Named turns come first, each shown by rows before and after it. Which turns, in which order, take the first row of each pair that follows to the second? Write the first one first, as in the answered first pair.
turn J:
[ 13  20  -9   6 -24  -8  19  32   3 -13  41]  ->  [ 16  14  12 -14 -36 -15   6  29   6  17  31]
[-15  10   2  -5  -8  -5 -16   5  19   3 -10]  ->  [-19  12  -5   3  -4   1 -13   4  18  -5 -10]
[-23  -7 -23   9   5  43 -23 -23  -1   5 -47]  ->  [-13   3 -36  31  16  44   6  -7 -10 -33 -15]
[-22 -15 -14 -10  10  11 -17  -5 -29  12 -29]  ->  [-21  -9 -27   5  18  14  -5   1 -33 -11 -18]
turn T:
[-17 -64 -29  50  -6  37 -10 -19   2   9   0]  ->  [-15 -67   0  22 -32  13 -18 -15  12  48 -16]
[ -6   3 -10   1  -6  -9  -6  -2  20  15 -41]  ->  [ -6   6 -28  16   4   0   3  -3  17  -6 -34]
[ 10   5   4  19   6  -9   4  -6  22 -14   1]  ->  [ 10   1   8  15  12  -1  -8 -20  18  -8   7]
turn S:
[ 16  23  12  10  13 -12  37  24 -20 -25  63]  ->  [ 13   7  52 -30   0 -11  -4   0 -21  31  56]
[ 17  12   6   6   0  -9  19  14  -3 -23  30]  ->  [ 17   4  28 -16  -7 -11  -3   1  -4   6  31]
[-13   2 -18   9   1  17 -23 -17   9   7 -39]  ->  [ -9  10 -32  27   9  18   0  -4   5 -25 -20]
[ 13  -8  16 -37   2  20 -13  -4   1   6   3]  ->  [  3  -5   0 -30  -2  20 -14  -2  10   7 -27]
turn R:
[-22 -12   9  -1 -17  21 -41 -19 -12  16   8]  ->  [ -9   4 -10  25 -12   8   8  16 -14 -34  34]
[-24   4 -38  28  24  32 -27 -21  -2 -14 -22]  ->  [-13  18 -37  32  -3  -9  21  25  12 -26 -36]
[ -4 -22  15 -30   1  30 -51 -23 -14  52   0]  ->  [ 17   4 -23  22  22  23  24  20 -27 -38  58]
[  0   1   5  12  -7  -1  17 -22  -6 -14  -6]  ->  [ -2   0   8   6 -14  -5  17 -21  -3  -3 -15]
Then:
Each pair is two turns apart.
[  8  -3  22  -8   4  15 -11  -1  -5  18  27]  ->  [  2   0  19 -11 -15  -2  -1  12   7  30  -7] => T then J
[-14  -6  -6  -2  -7   5 -12  -6  15   7 -41]  ->  [-14  -9  -9   2   8  22 -23 -19   6  -4 -26] => J then T
[-14   5 -20   5  14   7 -43 -26   3   3 -30]  ->  [ 13  17  -9  15  25  -6  -2   5 -15 -34  40] => R then S
[  1   8  48  -7  -3 -11   5  20 -13  33  38]  ->  [-12  24  -1  26  -9 -20  41  43   8  -2 -19] => S then T
[  6  -9 -25 -21  14  15 -25 -10 -29   6  -8]  ->  [  8  -4 -16 -29 -11 -13  -7  12 -14  20 -30] => R then R
[  4   7  -3  -8  -1  21  -4 -29   6  16   1]  ->  [  8  18 -16   7  -6   7  29  -3  10  -7   0] => J then R
[  5   5  22 -13 -24 -30  14  52  26  -4 -21]  ->  [  3   5 -14  23  25  16   8  27   4 -58  21] => S then T
[ 19   3  48 -34 -47 -56  25  42  20  36  -5]  ->  [ -9   2   6 -18 -44 -36   9  24  37  37 -78] => S then J
[-17  17 -19  28   9   3  13  15 -10 -30  -1]  ->  [-20  20 -11  19 -11 -14  19  28   0 -14 -23] => R then S
[ -6   6 -10  13 -15   0   4  10  10  -5 -38]  ->  [ -6   7 -19  19  -8   7   5   8   7 -16 -31] => T then R
[-27  11 -13   4  -7   2 -19 -10   6   4 -62]  ->  [-24  14 -12   5 -13  -7  -7   1   9   2 -64] => S then R
[  8  20   0   3 -18  34 -35 -18  28   1  16]  ->  [  6  25   2  -1 -36  19 -24  -5  40  10  -9] => S then T
[ -3   7 -24  18  16   3   5   4   1 -32  -1]  ->  [ -2  -1  16 -20 -12 -20 -12   2   8  22 -16] => T then T
[ 13 -17  50 -31 -31 -16 -33   0  24  27  10]  ->  [ 26   1  30  -5 -31 -34  19  38  24 -24  31] => R then R
[  3  10 -16  12   3   5   6  -8   1 -10 -12]  ->  [  6   4   1   4   9  11  -8 -20  -9  -3  11] => J then T
[ 29   9  -2   9  22   8 -12 -23 -29   6  66]  ->  [ 21   3  24 -24  -9 -10 -32 -24 -12  61  24] => R then R
[-23 -11 -16  -1  -4  23 -22 -16  20  15 -60]  ->  [  7   5 -22  27  19  20  31  15  -1 -49  26] => R then J
[-18 -11 -21  12  33  37 -27 -36  -5 -15 -10]  ->  [ -2  13 -19  16  -7 -20  42  31  13 -31 -26] => S then R
[  8 -19  14 -11  -3  -6  14  34 -26  10  55]  ->  [  3 -23   9  -8  11  11  -2  13 -33   9  60] => J then R
[-18   5 -15   7  -1  -1  -3   2  15   0 -35]  ->  [  1  12  -2  11   1 -11  24  22   5 -20  13] => S then J
[-37 -20 -13  19  18  -7 -27 -37  13  27 -26]  ->  [ -9  -1 -12  37  21 -31  34   7  -1 -23  41] => R then J
[ 6 -2 14 -9 -1 -1 -1 17  0  8  7]  ->  [-1  4 -1 -2 -3  0  7 22  5 -3 -9] => J then T
[  3 -10  -6  29  16   6   7  20  -6   5 -32]  ->  [ 14  -8   6  26  12  -4  20  33 -10   2  -7] => J then J
[  1  22  15  23 -30 -10  27  -6 -13  -8  21]  ->  [ -1  18  25  11 -40 -16  21  -7  -7  11   5] => T then R
[  2   7 -14  10  -1  14  -7 -15   8  -7  27]  ->  [ -3   2  -1  -7 -16   5 -20 -19  15  20   7] => R then R
[-11 -22  -1   6  22  15  -4  -2   7  -1  30]  ->  [-12 -18  15 -12  -6 -11   3  14  22  27   2] => S then T
[ -8   5 -16  16  13  13  -8  -2 -14 -31  -5]  ->  [-14  -4  -1  -3   3  10 -29 -12  -6   1 -27] => R then R
[ 12  10   5   1  -5 -19  24  16 -13 -24  46]  ->  [  5  15 -11   8 -19 -30  37  26   2 -26   8] => R then T
[ 28 -13  21 -11  -3 -32  15   5   2   4  67]  ->  [ -5 -20   5 -25 -24 -32 -17 -16  32  48 -32] => J then S
[  8 -22  47   5  10 -10  14 -21 -16   9  18]  ->  [  5 -24  49  -2   2 -16   8 -21  -8  23  -6] => R then S
[ 22 -32   4 -20   2 -10   9  -9 -19   5  16]  ->  [ 20 -25  -2 -15  -9 -24  23   6  -8   4  -9] => J then T
[-11  -5   5  -3 -39  10 -12  22  34  19 -50]  ->  [-21  -5 -18  15 -21  34 -22   8  28   0 -50] => T then R
[  8 -11  19  -8  -5  16  -7 -10   0  25  18]  ->  [  4 -12  14  -5  -1  22 -13 -13   1  26  12] => T then R
[  6 -27  -4  -4  -1  -7 -19 -59 -46 -25  35]  ->  [ 20 -16  20 -20 -39 -56  21 -12 -31 -11  28] => R then S
[ -7  -3 -29  19  40  42  -9 -25  -5 -19  23]  ->  [  5   9   5 -13 -27 -32  34  34  29  26 -26] => T then T
[ -6   2  21 -32  10   1 -32   5  13  42 -17]  ->  [-18  13 -34  12  30  21 -10   8  14 -11 -35] => J then S
[ -5 -16  24  -7  20  18 -53 -28   3  22  13]  ->  [  9  12 -14  35  10 -13  30  31  13 -42  15] => J then R
[ 32  -5  28 -21 -13   3 -31   3   7  27  -4]  ->  [ 14  -2 -20  12   9  30 -33 -12  10  -5 -32] => J then J
[  0   7 -18  53  -8  10  40  20 -12 -20   0]  ->  [  1 -10   6  35  15  38  -6 -21 -31   1  38] => T then J
[ -6  -3 -32   9   8   7   6  -8  -3 -31  -1]  ->  [ -4 -11   5 -24 -23 -18  -4  -1   7  17 -19] => T then T
[  8   9 -27 -15  24  32 -34   0  25   3  -2]  ->  [ 17  10 -20 -12  30  32 -28   6  17  -7  24] => J then S
[ -7   2 -23  11  16  19  -1 -17  -8 -13   1]  ->  [  0  -6  15 -20  -2   3 -14 -17  -7  27   7] => S then T
[ 16   1 -12   5   1  11   7  -1  12  -9 -19]  ->  [ 26   3  -1   0  -3   1  16   9   9 -10   0] => J then J
[ 10 -20  -9   6  15  39 -24 -27 -12  -5  15]  ->  [ 25   0  -4   5 -25 -16  36  34   5 -12   3] => J then R
[ 17 -10 -14   7  -3  12 -50 -22  11  46   2]  ->  [ 41   6 -13  23  -4 -11   3  19   3   6  54] => R then J
[ -3  -5   3  -2 -26 -12  25  15   4   5 -29]  ->  [ -9 -18  13 -13 -11  13 -13 -19  -5  23 -22] => S then R
[-13  -5   2  23   4   4 -13   8  12  22 -49]  ->  [ -5   7 -11  39   4  -3  16  26  11  -7 -35] => R then R
[ -9  13 -35  16   1   4   3   5  16 -12 -49]  ->  [ 23  18   1   8  -1 -16  30  29  -3 -24  31] => S then J
[ -8  -6  20 -22 -15  -9 -17  -4   6  29 -32]  ->  [ -1 -11  32 -27  -5   0 -26 -13  -6  28   1] => R then T
[  2  -7  -3   8  -5   8  -1 -36 -35  19 -14]  ->  [  5   2 -11  17 -19 -14  28 -11 -26   9 -29] => T then S
[  9 -16  39 -25  12  23 -51 -37 -18  48  30]  ->  [ 28  -4  36  -8  19  14 -13 -11 -31   9  82] => R then T
[  3   8   4 -22 -18 -31  28  15 -13 -21   7]  ->  [-19  -4 -10 -24 -14 -10  -8 -16  -5   1 -41] => R then S
[  3  -9  26 -20 -19 -15  -4  -2  -1  34  22]  ->  [ 11   2  12  -3 -16 -22  23  17  -6   6  38] => R then R
[ 21  -1  44 -33 -17 -25  -6  12   2  31  31]  ->  [ 17   7  -6  17  26  13   6   1 -15 -36  57] => T then T
[ -1  19  11 -15 -16 -12  31  21  19  14   1]  ->  [ 3 13 12 -6 12 15 15 -1 -2 -3 45] => T then S
[ -1   4 -32  25 -16  -2  -3  -8   2   4 -32]  ->  [ 15  10 -21  29 -15 -15  22  11  -7 -16   9] => J then J
[ -9   7 -24  22  -5  -8  34  15  14 -24 -37]  ->  [  6 -11  10   3  30  25  -7 -24 -19 -15  45] => S then T
[-27   4 -26   3  -9   7 -10  -2  14  -5 -44]  ->  [-26   5 -20   0 -17   3  -9   3  16   3 -46] => J then R
[  6  18   7  -1  -9  -4  14  -3 -14 -16  47]  ->  [  6  20  14 -10 -32 -25  24  12  -3   1  18] => S then T
[ -7   6 -29  31  20  18  19  -2 -12 -36   5]  ->  [  8  10  -9  21   5  -6  38  20 -13 -32  26] => T then R
[-25  -8  12 -18   1  -5 -42 -29   0  38 -27]  ->  [-25  13 -42  30  14  -3   9  -1   4 -32 -31] => S then J
[  3  -3  20 -12   3  -3 -17  -8   7  12   3]  ->  [  5  -3  17  -9   9   3 -15 -10   2   5  18] => R then S
[-13  17 -19  12 -23 -17  17  14   9  -8 -42]  ->  [-16  -3  -1  -5   0  19 -39 -33  -8  18 -20] => T then T
[  9  24   4  11  10   7  32 -19 -11  -6  17]  ->  [  6  27  -5  14   4   2  37 -13  -5  -6  -2] => R then T
[ -9  16 -27  10 -13 -19  33  31  12 -16 -38]  ->  [  2   8 -21  19  28  14  16   5 -18 -41  34] => T then J
[  4   6 -17   3 -12 -26  17  12  15  24  -6]  ->  [  4   4 -33  20  17   2   9  -3   0  -4  25] => S then T
[  3   6  -3  10  21  20 -13  -8 -15 -10  26]  ->  [  5  13 -12  18  15  13   3   6 -11 -23  23] => R then T
[ -5  -7 -11   4   4  14 -22 -15  -7  17 -17]  ->  [ -6  -5 -11   2  -1  11 -20 -11  -4  19 -23] => S then T
[ -9   3 -26  19   1  27  -3  -9   5 -12 -11]  ->  [  0  10  -4   3 -27  -7  20  20  13   5 -17] => S then R
[ 26  10   0   8  18   0  21   7 -24 -24  64]  ->  [ 14 -10  31 -28   4   4 -28 -22 -19  38  37] => T then J
[-38   0  15  15  11  15 -31 -23 -24  14   7]  ->  [-39   9 -10  37  17  17 -11 -11 -22 -14   1] => S then J
[ -5   0 -20   4  14  23 -13 -10  -5  -7   4]  ->  [ -8   2 -18  -4  -5   7  -7   0   7  10 -27] => T then S
[-20 -17  21   4   8  47 -47 -35   5  15 -10]  ->  [-16 -13  39 -16 -21  15 -35 -13  19  38 -29] => J then T
[ 15  -2  12  -4  17  12 -13 -19 -12  -2  28]  ->  [ 21   8   4   5  16   3  10  -1 -10 -20  33] => R then T
[-11 -12  -8  -9  12  11 -31 -15  -5   5  -8]  ->  [  9   3  -2  -5   3 -16  14  24  -6 -17  22] => R then J
[  0  -2 -31   7  13   1  10   0  -2 -24   4]  ->  [  3   2 -21  -2  -6 -20  22  17   8 -11 -10] => R then S
[ -9 -27 -20  13  -3   2 -22 -20   5 -10 -28]  ->  [ -6 -19 -27  21  -6  -9   1  -4   9 -27 -27] => T then S
[  1 -11  18  -6   1  -2  -6 -11 -32  -9   6]  ->  [ -7 -11  10  -5  -2   0 -12 -17 -24   0 -21] => J then S
[  1 -18  42 -32   6  11 -46 -38 -11  47  15]  ->  [  9  14 -28  38  24   6  41  14 -10 -58  31] => J then R
[  0  -9 -11   1  27  22 -23 -10  -1  -9   9]  ->  [ -1 -10   6 -18  -2  -4 -20   2  15  23 -22] => R then R
[ 28  13  -2  10   9 -17  27  24  -8 -30  33]  ->  [ 22  -7  34 -27   3  -9 -24  -8  -9  28  28] => J then R
[-13  16  -2  34 -12 -10  45  23  14   9   8]  ->  [-35   1  -9  29   1  21  -6 -20  15  33 -22] => R then J
[-17 -10 -30   5   6  28   1   0  16 -41   9]  ->  [ -6  -5   4 -21 -28 -15  23  34  27 -14   5] => S then R
[-19  -5   8 -12 -17   8 -23 -23   8  24 -33]  ->  [-23  -2  -7   0 -12  16 -17 -21  10  13 -43] => J then T
[-21  15 -11  -1 -15 -17   4  -4  13 -24 -60]  ->  [-12  16 -20  17  20  10   5 -16 -12 -60   4] => T then S
[ 10  18  -1   6 -18 -46   1  20  22 -22  -5]  ->  [ -2  -2   7  -7   3  -9 -56 -31   9   3  -1] => J then R
[  8   7 -13 -18  -6  29  -8  -6   4   5  33]  ->  [  4  12 -11 -24 -29   6   3  12  19  19  -2] => S then T
[-17   2 -10   0 -15   0  -2  -2  12  10 -32]  ->  [-11   2 -21  15   9  21  -3 -14  -3 -18   9] => R then S
[-28  -7 -27   7   9  33 -40 -31  13  12 -59]  ->  [-20  12 -38  21 -14  -4  18  20  28 -14 -70] => S then R
[-42 -17 -27  25  20   6  25   1   7 -45 -24]  ->  [-34 -12 -18  20   7 -14  43  22  10 -47 -16] => R then S
[  6 -16 -10   0  -6   2 -33  -6  12  18 -46]  ->  [  3 -17 -18   7   4  13 -38 -14   8   8 -40] => J then T
[ 10  -8  -4  32 -20  13 -15  -3   9 -22 -15]  ->  [ 15 -14  13  22 -13  21 -27 -14  -1 -13   8] => J then T
[  7  -3  -4   1   8   1  14  20  -4 -11  33]  ->  [  4 -11  13 -16   5   6 -13   1  -7  17  27] => T then J
[ 15 -28  30 -51   6  -3 -12  14  -8  20  41]  ->  [-18 -27 -19 -33   1  11 -26   1  18  23 -55] => J then S
[ -4   8 -46  27  -2 -13  -4  -4  -2 -25 -25]  ->  [ -3  -4  -8  -7 -19 -22 -35 -18  -1  27 -33] => T then T
[  2  -4  15 -11   9   8 -17  -5 -16   4  48]  ->  [-18  -9   4 -17  -6   9 -36 -15   2  30 -15] => J then S
[ -2   5   4  -4  -5  -1  -2  -8  15   8 -27]  ->  [  6   6  -4  11  16  11   3 -10   3 -19  10] => R then J
[-24  15 -17  11  18  18  -8   9   0  13 -26]  ->  [-23  18 -15  11  10   8   2  16   4  13 -30] => R then R
[ -2  14 -33  34  -8  -3  26  23  11 -38 -28]  ->  [ -6 -13  23 -19 -14   6 -44 -19   6  41 -23] => T then T
[ -5 -16  -6   4  39  37 -35 -42  -1  31  13]  ->  [ 15  14 -20  26   3 -24  59  39  18 -12   8] => J then R
[-11  -6  33 -10 -31 -19 -12 -32 -12  29  12]  ->  [ -3  -4  29   2 -11  -7  -5 -34 -24   2  46] => R then J
[ 11  -6  27   0  -4  -1 -22  -8 -12  19  16]  ->  [ 17  -1  28   1  -7  -9 -11   1 -13  12  25] => R then J
[ -8  -6   7   8   6  31 -22   9 -26   9  15]  ->  [-12  -2   7   3 -20   7  -5  27  -7  23 -26] => T then S
[  5  -1  17  -8 -25 -21  15  13  10  19 -26]  ->  [ -6 -14   7  -3   3  19 -26 -29  -3  19 -19] => S then R
[ 15 -20  12  11   7  11 -15 -12 -20  -5  47]  ->  [ 20 -21  25   1  -3  -1 -10  -5 -16   7  47] => T then R
[ -6   1 -21  17  20  25  -2  -8  -2 -16 -11]  ->  [  2  -9  20 -13   6  11 -22 -13  -7  25   6] => S then T
[ 13  -7 -46  17  15  -3  15   3  -3  -4  21]  ->  [ 20 -15 -12  -8   9  -9  -4  -4  -9  26  42] => S then J
[-25   1 -25 -17 -15  -7 -38  -6   5 -10 -37]  ->  [-24  -2 -23 -15  -2   6 -49 -17  -5 -12 -18] => J then T
[-20 -12   0  -1  20  66 -41 -14  -5  17   8]  ->  [-23  -6  14 -19 -21  28 -26  15  19  48 -40] => S then T
[ 11 -17  27 -18  16  12 -26 -18 -13  22  35]  ->  [  7  -3  19 -20 -22 -31  14  24  15  29 -23] => T then S
[-22  -1 -20   4  16  14 -22 -10   8  -2 -31]  ->  [-21  -5 -10  -1  24  21 -31 -18   0   0  -8] => R then T
[-19  -7 -28  13  -6  21 -14  13  21  -5 -49]  ->  [-13  -2 -38  26   5  26  -3  16  12 -29 -27] => T then R
[  4   8  21  -5 -20 -15   3  11  10  20   2]  ->  [-14   4  -7   8 -10   4 -10  -6  14  12 -31] => J then J
[ -5  28 -30   8  -7  -5  15  30   5 -23 -19]  ->  [ 13  22  15 -20 -13 -16   9  32  -7   2  27] => S then J
[ 12 -19 -18  12  33  30   4  -3  -4 -38  54]  ->  [ -7 -33   6 -30  -5  15 -40 -18  22  42 -30] => T then S
[ 10 -22   1   6  18   6 -11   9  -1 -21  13]  ->  [ 16 -22  11   0  11  -3  -4  17   0 -16  17] => T then R
[  6 -12  11 -20 -10   0  -8  -3   5  17   0]  ->  [ -1 -12 -15   0  11  20  -9 -14   0 -11  -1] => S then R
[  6  17 -38  35   0 -21  42  43   4 -51   1]  ->  [ 16  -7  45 -38 -33 -43  -9  24   4  46  11] => S then R
[ 12  -7  19  -6   6  -2 -18  -8  -7   4  36]  ->  [  3  -5  21 -16 -17 -18 -17   2   8  27  -5] => T then J
[ -8   2 -37  20  15  -6   6   4   7 -23 -43]  ->  [ 18   7  -5   6   6 -32  34  32  -2 -25  12] => J then J
[-14  -5   6   0  13  16 -16 -14  -6  -1 -18]  ->  [-14   3   0   4   3   5  -4  -1   1  -6 -34] => T then J
[  5   9   8 -18 -28 -34  -3   9  24  26 -16]  ->  [-10   9 -34  11 -10  -9  -8  -4  26  -1 -41] => J then J
[-13 -13  -2   8  12  37 -36 -43 -28  41 -43]  ->  [ -8 -13  15  -6  -6  18 -30 -31 -22  60 -51] => J then T
[ 20  11 -14   9 -19   0  33  13  -3 -45 -12]  ->  [  9   7 -17   5 -29   1  18   4   8 -27 -47] => R then T
[ 25  18   1 -18 -59 -11   7  17  -7 -13  12]  ->  [ 20   5  -3 -14 -29  26 -28 -20 -26 -17  35] => T then T
[-14  -6 -19  -7   1 -10  -8  -2   3   5 -20]  ->  [-15  -7 -22  -2   5  -5 -10  -5   0   0 -16] => T then T
[ -2  -3  -8 -14 -11  -4 -15  -4 -10  13 -12]  ->  [  0  -3 -12  -4   3   7 -13  -8 -18  -4  13] => R then S
[ 15 -28  65 -42  18  -8 -33 -14   4  37  20]  ->  [ 25 -22  61 -28  27  -8 -10   0  -6  10  58] => R then J
[  9  -9  15  10   3  -7   5  -6 -16  -1  23]  ->  [  7  -8  10  14   6  -5   8  -7 -18  -7  24] => S then R
[ 27   5  25 -11  -2 -21  16  24 -20 -12  26]  ->  [ 25   0  27 -14  12  -2  -3   2 -27  -8  37] => T then T
[  6 -10  33 -16 -11 -19  12  16   6  27  23]  ->  [ -4 -14  -1  11  28  24  -6 -11 -10  -8  40] => J then R
